Here are some numbered points:
-0.3:0.3:-0.1:0.0:0.1:1.1:-0.1:0.7:-0.1:-1.2 0
0.2:-0.6:0.1:-0.2:-0.7:0.5:-0.1:-1.6:-0.1:1.5 1
-0.4:-1.7:-0.4:0.8:-0.7:0.7:-0.9:0.5:-2.3:-2.8 2
-1.3:-0.9:-0.3:-0.8:-1.0:0.3:-0.5:1.6:0.3:1.4 3
0.1:-0.2:0.8:0.6:-0.5:-1.6:0.7:1.0:-1.7:0.2 4
-0.7:0.0:1.0:0.6:0.2:1.1:0.0:-0.1:0.0:-0.9 5
0.0:-0.3:-0.9:-0.6:-0.2:-2.1:0.2:-1.0:2.2:1.7 6
1.1:1.1:0.7:-0.3:0.2:1.5:-0.4:-1.2:1.0:-0.4 7
0.5:0.2:-0.2:0.9:1.6:-0.6:1.3:0.9:-0.5:-2.5 8
-0.7:0.3:0.5:0.3:1.6:1.1:0.7:1.9:-0.8:-0.7 9
-1.3:0.5:-1.5:-0.7:-0.3:-1.8:0.6:0.7:1.2:1.3 10
0.8:-1.8:-1.5:1.9:0.9:-2.7:0.3:1.2:-0.1:-1.2 11
-1.3:-0.4:0.5:-0.2:0.1:0.3:-0.1:0.2:-0.1:1.1 12
0.0:-0.2:-0.3:0.4:-0.1:0.0:0.7:-0.9:-0.3:-0.2 13
0.5:0.6:-1.4:0.5:0.6:-1.2:0.3:0.4:0.6:-0.2 14
-2.5:-0.5:-0.2:-0.5:0.0:0.8:0.6:1.3:0.4:0.2 15
0.7:0.6:0.0:0.1:-0.1:-0.3:-0.3:-0.9:-0.5:1.8 16
0.1:0.4:0.7:-0.5:-0.9:1.8:-0.2:0.0:1.7:1.7 17
-1.2:0.8:0.9:-1.0:-1.6:1.1:0.7:0.3:0.7:2.7 18
1.8:1.4:2.3:-1.7:-0.8:1.1:-0.9:-0.6:0.2:0.8 19
1.5:0.3:1.1:-0.4:-0.5:0.3:-0.8:-1.3:0.3:0.1 20
1.2:-0.6:0.3:0.1:-0.5:-1.5:-0.6:-0.2:0.6:0.7 21
1.4:0.4:2.4:0.2:0.2:2.8:-0.8:-0.7:1.4:0.4 22
-0.3:-0.7:-1.4:0.0:0.8:-0.2:0.4:1.1:-1.6:-1.3 23
0.3:0.0:1.0:-0.6:0.2:1.9:0.0:-0.2:-1.0:-0.5 24
Which two points above are nearest to each new point, looking only along the 2 directions in which the numbered points spread most? Their numbers follow each, nearest first.
0.0:1.0:1.4:-0.1:-0.6:0.7:-0.6:-1.5:-0.3:1.6 17 20
0.5:-1.4:-0.8:1.8:-0.2:-1.6:-0.5:-0.9:-2.4:-0.9 23 8
0.1:-0.1:0.2:0.1:0.0:-0.5:-1.1:0.4:-1.1:-0.1 13 15
0.0:-0.1:-1.2:0.3:-0.1:-0.3:0.1:0.3:0.4:-0.7 4 15
-0.3:-0.7:-1.0:0.0:0.5:-0.6:0.9:-0.2:0.4:-1.7 4 23
-1.9:-0.3:1.2:0.0:0.9:1.6:0.9:2.0:-0.6:0.0 0 5
1.2:0.9:1.3:-0.5:-0.8:1.7:-0.4:-2.5:-0.2:0.8 19 22
0.5:-0.9:-0.8:0.5:-0.9:-1.6:0.0:0.6:1.7:-0.1 14 21
0.7:0.8:0.9:-0.1:0.7:-0.5:-0.1:0.6:-0.1:-0.5 13 0
0.6:0.4:1.0:-0.3:-0.9:0.7:0.0:-0.8:4.1:2.8 18 17
0.0:-0.6:-0.7:0.1:0.6:0.6:-0.1:0.4:-0.6:-2.0 9 8
-1.4:0.5:0.6:-0.9:0.8:-0.1:0.8:1.2:0.5:-1.2 13 15
-0.7:-0.9:-0.2:0.1:-0.9:-1.2:0.2:2.0:-0.8:1.4 14 21
0.6:0.0:-1.2:1.5:0.5:-0.4:0.4:-1.3:0.0:0.1 15 4
-0.8:-0.9:-0.6:-0.2:-0.2:-0.9:0.2:-0.3:-1.1:-0.4 4 14
0.4:0.3:-1.2:1.1:1.1:-0.7:-0.2:-2.2:-1.2:-0.6 4 13
-0.7:0.0:0.5:-0.4:0.4:0.6:-0.1:1.3:0.0:-0.2 13 0
-1.3:-0.1:-0.2:-0.3:0.6:-0.1:0.3:1.2:0.3:0.7 15 21
0.1:0.4:-0.4:-0.6:0.1:0.0:-0.5:0.9:-0.2:-1.0 13 0
